In the data rows, 128 means zero.
Here are some numbered points:
[137 200 107 123 159 216 160  91] 0
[182 172  85 109 189 228 164 129] 1
[115  96  66 134  76  86  94 144] 2
[122 125  85 134 126  75  94 132] 3
[113  99  81 118  69 122  98 132] 4
[114 130  43 127 137 101 104 129] 5
[107 113  97 134  74  78  93 121] 6
[111 146  50 123 112 101 121 112] 7
[129  98  63 135 114  86  90 174] 8
[120  89 230 106  88 202 137 114] 9
[157 163 188 141 156 102 103  96] 10
[131 104 107 137 145  75 110  98] 11
[139  99  74 135 110 125 130 152] 12
[ 95  79 181 125  86 210 139 125] 13
[104  95 195 111  45 190 145 122] 14
[164 178 157 132 140  89 150 103] 15
[149 132 126 122 116 126 157 155] 16
[162 155 210 135 156 100 113 117] 17
[129 123  63 113 123 131 163  91] 18
New points follow, each followed by the numbers of its three nearest points above by angle, nearest first.
[132 140 125 133 137  92 125 148] >> 3 8 15
[106 114  35 128 152 114  94 129] >> 5 7 3
[113  95 119 135 156 115 101 121] >> 11 3 8
[113 174 109 128 171  96 141 110] >> 15 7 5
[118 125 119 147 129 109 113 221] >> 8 12 16
[113 136  41 117 130  96  88 125] >> 5 7 3
[111 117 102 118 125 108 102 187] >> 8 2 3
[140 139  97 122 169 166 156 134] >> 1 0 18
[117 129  56 127 100  84 138  96] >> 7 5 18
[130 172  66 117 103 102 121 109] >> 7 5 18
[114 118 131 136 167 117 146  92] >> 11 18 10
[140  85 153 125 139 110 122 107] >> 11 17 10
[114 151  94 123 123 136 208 173] >> 16 18 1
[156 134  94 117 163 190 127 181] >> 1 0 16
[148 147 101 115 164 204 123 161] >> 1 0 16
[136  76  39 126 124  97 164 141] >> 12 18 5
[157 139  94 110 164 210 129 184] >> 1 0 16
[152 161 162 128 158 103  96  85] >> 10 17 15
[125 105  92 136 133 123 110 110] >> 5 11 3
[152 150 102 123 150 150 149 136] >> 1 0 16
[151 140  91 130 187 172 155 130] >> 1 0 18
[139 137 121 115 135 130 155 136] >> 16 1 0
[151 136 129 133 130 124 142 167] >> 16 12 1
[125 192 112 127 136 141 246 171] >> 16 0 1
[125 110  75 126 111  95 160 103] >> 18 7 5
[127  99 157 109 137  92 158 177] >> 16 17 8
[159 162 107 121 185 197 168 144] >> 1 0 16
[160 129 118 111 153 149 197 167] >> 16 1 0
[150 129  74 125 132 118 151 110] >> 18 7 5
[121  94 150 118 146  90 115 121] >> 11 17 3
[149 116 122 130 126 116 154 179] >> 16 12 8
[105 148 131 120 139  91 150 237] >> 16 8 12
